128 stands for zero in the data rows.
Some points, one per row:
[116 040 158 106 129 155 155 095 092 134 139 141 150 110 110 140 133 103 087 111 123 112 149 085
 157 122 147 123 143 082 130 129]
[112 145 140 129 185 233 136 161 082 088 091 141 100 074 142 196 189 078 132 171 163 128 087 121
 105 100 092 157 163 039 160 082]
[128 124 092 139 119 102 119 074 127 174 140 182 154 139 127 161 086 089 117 082 088 142 173 083
 166 115 145 149 130 136 129 119]
[081 140 142 117 150 128 168 138 088 164 119 108 136 174 096 148 131 089 090 086 115 094 117 114
 150 146 098 164 166 080 091 096]
[152 114 131 141 122 163 118 151 093 136 099 139 129 119 124 164 134 095 142 144 162 129 151 083
 132 108 110 129 170 138 158 099]
[072 157 076 126 155 091 117 104 156 152 123 152 110 167 151 132 166 107 076 079 079 158 106 138
 142 133 151 149 116 116 131 092]
[094 108 164 120 154 103 123 159 092 165 104 137 161 144 135 150 115 124 157 124 149 136 139 143
 141 138 135 148 157 142 111 145]
[111 161 125 158 083 062 125 149 138 129 137 133 148 107 144 102 127 164 163 160 105 117 123 161
 125 149 134 141 094 153 118 141]
[130 109 159 098 091 100 116 170 148 162 107 183 096 146 161 134 142 072 098 090 139 180 136 108
 166 074 179 091 181 101 117 103]
[151 147 114 147 122 173 102 153 153 134 132 121 144 101 089 118 110 147 133 130 139 113 094 152
 129 151 109 132 143 107 120 173]
[140 125 075 098 152 143 113 124 110 128 088 122 066 188 144 166 139 104 092 071 155 165 106 133
 071 147 158 172 145 092 161 072]
[087 151 131 131 104 164 124 170 097 127 116 154 135 125 149 147 177 106 123 130 189 128 106 108
 164 110 157 105 120 137 125 081]
[127 143 123 114 095 131 115 131 157 107 140 083 159 158 145 087 131 186 122 169 091 135 121 129
 131 119 113 134 141 129 133 128]
[146 150 170 110 141 104 160 126 122 140 106 113 114 169 118 142 146 117 155 112 118 161 146 119
 100 138 121 194 123 158 165 131]
[089 106 136 104 115 174 090 118 105 076 145 112 143 087 126 137 151 129 134 146 163 085 107 177
 116 169 146 102 152 100 096 135]
[088 081 142 130 141 097 171 088 143 190 189 131 175 128 154 070 054 136 075 082 120 121 146 098
 166 106 219 075 094 169 062 157]
[096 135 125 152 103 166 117 167 138 107 109 130 128 116 178 132 162 087 135 126 140 143 104 094
 162 125 183 084 131 102 119 066]
[180 083 177 078 141 160 180 133 107 134 164 182 167 027 131 096 119 151 157 161 144 054 141 115
 147 169 074 073 102 126 100 255]
[108 120 111 147 141 118 142 103 120 115 117 101 100 173 135 123 094 150 135 093 119 120 143 154
 107 153 150 146 153 128 181 106]
[114 117 143 164 099 096 142 148 126 121 174 143 178 101 116 105 145 182 190 167 085 116 146 189
 124 124 146 080 085 211 118 110]
[142 108 104 114 140 141 156 105 148 088 131 097 141 137 119 084 119 172 110 149 099 111 118 139
 148 134 118 132 116 155 126 164]
[144 126 131 136 118 138 146 139 146 120 117 128 183 149 151 120 169 076 154 096 144 182 125 126
 122 108 149 136 116 147 134 124]
[162 122 149 143 168 105 055 119 091 152 102 156 123 101 112 118 081 120 149 162 172 075 100 164
 121 091 090 143 144 178 136 174]
[106 114 127 128 134 098 110 151 110 156 121 172 133 097 108 114 147 118 114 153 118 102 115 142
 155 105 120 118 139 097 145 109]
[149 187 110 164 093 153 127 183 118 168 132 170 147 104 125 143 146 112 112 131 121 126 135 083
 125 094 124 108 145 155 142 105]
[230 119 119 072 182 124 119 066 095 132 109 056 156 227 037 073 152 082 041 145 142 127 098 043
 245 044 087 079 139 153 117 044]
[145 053 165 067 106 115 208 077 152 110 132 161 142 137 110 140 116 131 106 141 150 103 177 082
 173 137 110 130 138 125 097 176]
[007 105 189 157 098 153 153 239 085 192 110 174 178 113 182 105 159 136 130 231 125 061 087 164
 171 108 188 052 166 095 112 099]
10 more points follow, each with its number after it:
[144 126 107 134 125 120 131 150 132 116 123 179 091 122 137 145 129 161 122 166 079 115 129 147
 144 107 093 134 114 112 169 072] 0
[112 133 134 167 127 093 097 194 099 148 087 140 118 136 131 181 126 102 156 128 164 124 136 144
 142 106 163 111 119 163 162 067] 1
[130 119 144 151 121 158 093 124 168 147 119 129 167 113 180 105 139 106 129 115 129 125 134 112
 145 145 145 123 117 155 138 150] 2
[084 186 127 202 108 109 078 207 182 103 111 167 121 107 105 127 114 160 134 106 161 117 122 173
 157 166 219 091 121 140 101 128] 3
[154 062 141 089 149 063 175 089 128 170 123 148 115 131 098 132 078 089 096 107 089 134 118 094
 130 133 129 176 140 133 121 177] 4
[127 173 142 152 132 098 150 105 115 086 144 119 189 116 097 128 105 145 132 124 109 123 141 133
 131 107 133 111 125 158 116 133] 5
[105 111 119 156 112 132 127 125 121 113 156 117 068 173 147 148 097 149 143 167 092 097 086 141
 101 130 095 140 139 121 145 124] 6
[097 135 120 107 169 123 120 146 105 124 069 142 079 134 113 141 130 118 093 128 165 151 117 150
 086 109 115 132 147 112 151 125] 7
[122 121 093 151 095 100 143 172 131 178 136 133 177 131 165 133 109 208 193 186 099 098 155 137
 140 101 157 112 090 179 101 129] 8
[122 149 072 145 127 215 090 081 184 025 123 104 162 092 104 128 179 145 157 141 170 102 069 172
 134 142 146 117 157 114 125 118] 9
Which three of these numbered points are nearest to each point below, looking only along the 7 directions in which the first points spread most? Their numbers follow each, nearest first.
[127 090 171 083 155 087 168 130 080 174 154 145 126 215 090 120 096 130 098 111 118 145 149 074
 169 119 106 177 107 155 120 137] > 4 5 2
[173 153 107 127 176 090 122 103 155 144 147 113 129 113 143 086 128 147 138 119 067 097 123 137
 161 117 110 160 116 156 153 135] > 5 0 6
[086 131 125 125 121 186 079 121 160 041 144 089 126 103 149 093 154 174 138 201 143 115 075 146
 154 143 085 087 136 055 127 132] > 9 6 0
[110 180 132 156 077 146 138 180 125 123 144 108 181 108 128 142 147 166 189 176 136 122 177 145
 106 139 199 072 105 130 128 096] > 3 8 2
[107 131 130 139 138 116 131 119 125 137 064 128 093 180 087 139 133 113 109 104 151 145 113 120
 122 127 124 171 130 098 126 118] > 7 0 6
[187 111 136 100 148 145 158 102 105 179 171 171 084 182 091 155 093 089 116 067 094 156 206 087
 123 104 125 171 112 139 115 165] > 4 2 5
[145 027 191 124 141 067 165 103 127 255 073 129 102 202 081 141 090 097 121 070 190 131 156 088
 106 107 137 133 118 179 103 218] > 4 5 2
[089 112 166 145 089 183 112 097 146 059 154 083 120 098 136 089 150 166 136 154 145 059 094 128
 135 147 139 091 129 097 128 148] > 9 6 5
[111 099 118 135 149 133 116 123 138 095 110 119 094 192 066 142 098 192 108 199 136 131 125 158
 140 170 100 141 123 129 153 085] > 6 0 7
[110 127 132 155 098 113 135 158 119 099 171 111 188 097 150 127 104 218 172 165 109 110 123 180
 130 155 162 143 108 188 124 087] > 8 3 5
[137 145 176 144 124 210 112 124 117 080 079 068 085 124 080 145 186 115 113 135 179 113 109 107
 117 158 099 158 112 117 102 134] > 9 7 0
[098 132 140 127 138 085 139 090 122 124 139 102 117 154 101 141 080 144 070 133 085 112 079 142
 127 129 088 136 090 092 133 107] > 6 5 0
[132 154 152 142 092 047 101 134 178 126 155 124 164 153 119 119 116 203 168 136 105 127 134 129
 146 120 179 115 092 154 096 152] > 8 5 2
[088 115 109 155 117 164 083 145 129 064 135 123 144 067 122 120 147 189 120 184 172 085 106 207
 126 132 091 092 113 091 155 135] > 9 6 0
[106 149 177 128 111 149 124 133 136 040 137 111 120 134 142 119 105 142 162 172 180 120 092 160
 132 144 122 095 124 101 113 125] > 9 6 0
[124 166 116 153 116 098 124 189 148 118 167 193 136 109 100 141 084 178 161 188 108 060 102 186
 110 125 166 034 139 154 117 082] > 8 3 5
[099 207 093 204 109 151 093 185 183 101 153 168 076 119 163 141 134 106 108 049 198 111 157 129
 168 159 255 044 093 119 101 101] > 3 2 1
[127 130 133 149 075 141 144 171 184 161 135 136 094 137 168 196 129 099 124 068 178 164 148 054
 134 143 183 109 108 149 117 142] > 2 0 1
[255 160 125 110 159 204 124 000 147 000 145 007 037 160 078 196 096 137 190 056 251 232 132 115
 054 197 028 233 164 124 210 159] > 9 7 6
[143 042 147 100 128 062 156 118 098 221 144 169 178 163 122 110 108 061 092 118 062 131 185 067
 193 126 132 135 144 137 108 163] > 4 2 5
[164 113 114 135 118 090 158 114 147 135 120 128 153 115 139 125 144 146 133 138 092 101 125 111
 137 117 139 096 116 199 090 147] > 5 2 8
[137 124 126 120 106 168 106 120 175 128 114 164 103 109 170 166 159 067 107 078 157 146 126 110
 123 160 220 117 110 152 108 109] > 2 0 1
[094 151 080 127 151 149 124 091 080 075 098 138 081 150 151 171 161 112 120 141 131 183 081 131
 100 123 091 181 136 085 169 066] > 7 0 6
[160 099 085 106 122 133 107 133 160 126 145 094 121 143 114 076 116 173 130 163 141 124 124 123
 122 148 121 090 130 124 165 151] > 5 0 6
[138 178 153 151 094 136 136 173 144 084 142 092 107 154 118 188 140 113 187 107 174 151 121 191
 083 140 122 143 127 152 146 086] > 0 6 7
[251 083 173 079 109 122 224 074 107 211 153 091 149 143 157 134 096 113 145 123 131 084 136 032
 125 120 085 139 105 113 115 252] > 4 5 2
[161 133 170 096 137 144 131 116 122 077 104 120 082 160 086 153 121 110 146 125 159 132 128 131
 130 145 082 162 147 087 145 095] > 7 0 6
[140 087 138 101 141 150 123 114 100 116 104 133 108 118 127 138 133 096 141 137 137 104 113 093
 111 100 074 128 148 080 146 132] > 7 0 6
[143 158 124 174 154 176 130 126 140 100 152 092 128 158 141 157 109 115 178 123 160 196 108 157
 111 126 156 106 146 116 179 108] > 0 6 7
[096 203 091 155 098 094 132 147 122 131 121 121 150 163 121 152 140 139 149 132 117 136 097 189
 119 135 180 171 094 138 118 087] > 3 6 0
[108 166 177 135 146 146 118 132 137 120 104 095 095 141 097 105 106 186 162 231 162 073 083 169
 097 153 055 101 109 099 145 153] > 6 0 9
[167 095 123 115 133 116 156 080 151 140 170 111 130 176 064 143 091 153 123 116 125 163 150 079
 089 123 142 147 175 132 087 175] > 4 5 2
[143 133 121 103 155 104 143 169 099 132 138 113 085 163 099 154 085 151 175 151 116 116 125 150
 117 151 110 167 146 148 080 120] > 6 0 7
[187 139 138 120 135 121 175 138 115 193 143 200 165 112 194 171 129 067 168 042 142 188 177 045
 151 125 194 101 120 149 071 096] > 2 1 4
[122 139 130 121 104 127 106 133 119 154 102 121 120 178 113 130 142 105 131 096 150 127 118 101
 103 110 131 151 121 156 122 119] > 0 7 2
[084 095 131 100 098 153 076 155 114 088 095 088 155 094 159 048 124 207 135 196 112 107 087 148
 124 131 125 050 148 161 135 108] > 9 5 8
[154 120 153 126 160 198 112 150 123 133 118 149 133 114 121 159 138 139 128 158 119 103 114 098
 129 095 089 126 146 131 150 124] > 0 7 2
[084 124 138 142 102 155 142 161 170 132 192 159 111 145 132 118 087 141 113 172 145 088 089 151
 152 123 202 037 104 159 072 141] > 8 2 3
[156 053 121 116 159 114 125 053 172 135 131 075 148 180 081 050 094 177 133 132 119 158 098 122
 151 143 090 124 116 115 155 167] > 5 4 6
[098 189 126 135 080 094 102 211 115 132 076 157 119 149 158 185 166 129 138 144 127 158 099 188
 106 092 170 170 138 135 154 027] > 1 3 0
[235 177 000 176 177 244 126 172 178 212 058 255 238 070 197 237 170 060 136 167 195 137 185 049
 059 068 187 203 182 169 142 106] > 1 2 0
[151 255 211 159 226 056 092 252 255 255 000 145 000 255 152 032 051 083 255 255 000 255 103 130
 075 217 160 149 124 255 163 138] > 1 3 8
[131 070 132 084 147 113 160 123 067 169 138 144 159 154 112 145 084 119 161 119 109 137 168 096
 156 133 126 154 142 140 125 109] > 4 2 5
[104 111 130 137 099 125 150 118 099 133 150 163 157 086 151 124 112 123 124 157 079 090 137 126
 132 118 154 103 139 128 093 126] > 2 5 8
[127 167 153 156 081 078 108 168 093 138 105 124 158 145 165 179 148 141 110 119 124 141 163 163
 121 105 184 165 143 172 112 105] > 1 3 0
[182 104 109 132 146 096 165 088 124 185 144 213 082 159 160 136 139 046 104 093 121 178 148 069
 139 072 130 127 140 124 115 155] > 4 2 7
[111 162 130 154 135 069 091 158 093 156 109 129 122 164 124 177 129 131 150 118 157 125 153 185
 132 130 156 166 108 138 133 100] > 1 0 7
[087 144 174 140 096 120 092 153 078 129 086 130 162 108 139 113 125 109 141 145 142 129 130 155
 156 128 117 145 122 104 127 092] > 0 1 6
[147 168 125 171 141 090 137 093 175 144 187 145 183 065 139 088 109 155 137 115 099 077 148 146
 165 150 184 056 098 127 124 159] > 8 5 2
[175 147 101 131 140 144 126 108 122 154 131 158 172 031 133 145 174 067 097 046 156 107 152 086
 115 094 122 126 088 130 148 166] > 2 0 5
[190 137 116 100 122 117 142 109 156 126 147 106 125 127 133 134 108 065 123 054 159 122 173 102
 117 163 150 186 149 148 110 162] > 4 2 5
[134 135 081 138 130 087 151 136 145 112 163 128 143 066 134 112 159 129 122 102 099 153 146 102
 138 164 159 127 100 121 131 124] > 2 5 0
[133 022 164 085 130 155 147 093 121 143 136 169 158 153 141 140 135 127 122 113 104 070 133 065
 141 119 115 113 158 099 079 153] > 4 2 5
[079 118 157 129 150 156 159 153 116 179 138 164 112 080 136 120 125 140 076 208 115 080 082 149
 141 117 170 042 082 145 078 157] > 8 2 5
[122 196 115 117 136 111 106 117 067 120 111 144 159 093 094 141 146 133 128 071 125 133 148 112
 130 125 113 183 182 084 136 158] > 7 0 6
[090 209 110 152 104 073 101 133 125 131 118 137 133 162 113 197 138 109 148 100 135 169 124 150
 084 159 187 203 158 135 180 072] > 1 7 0
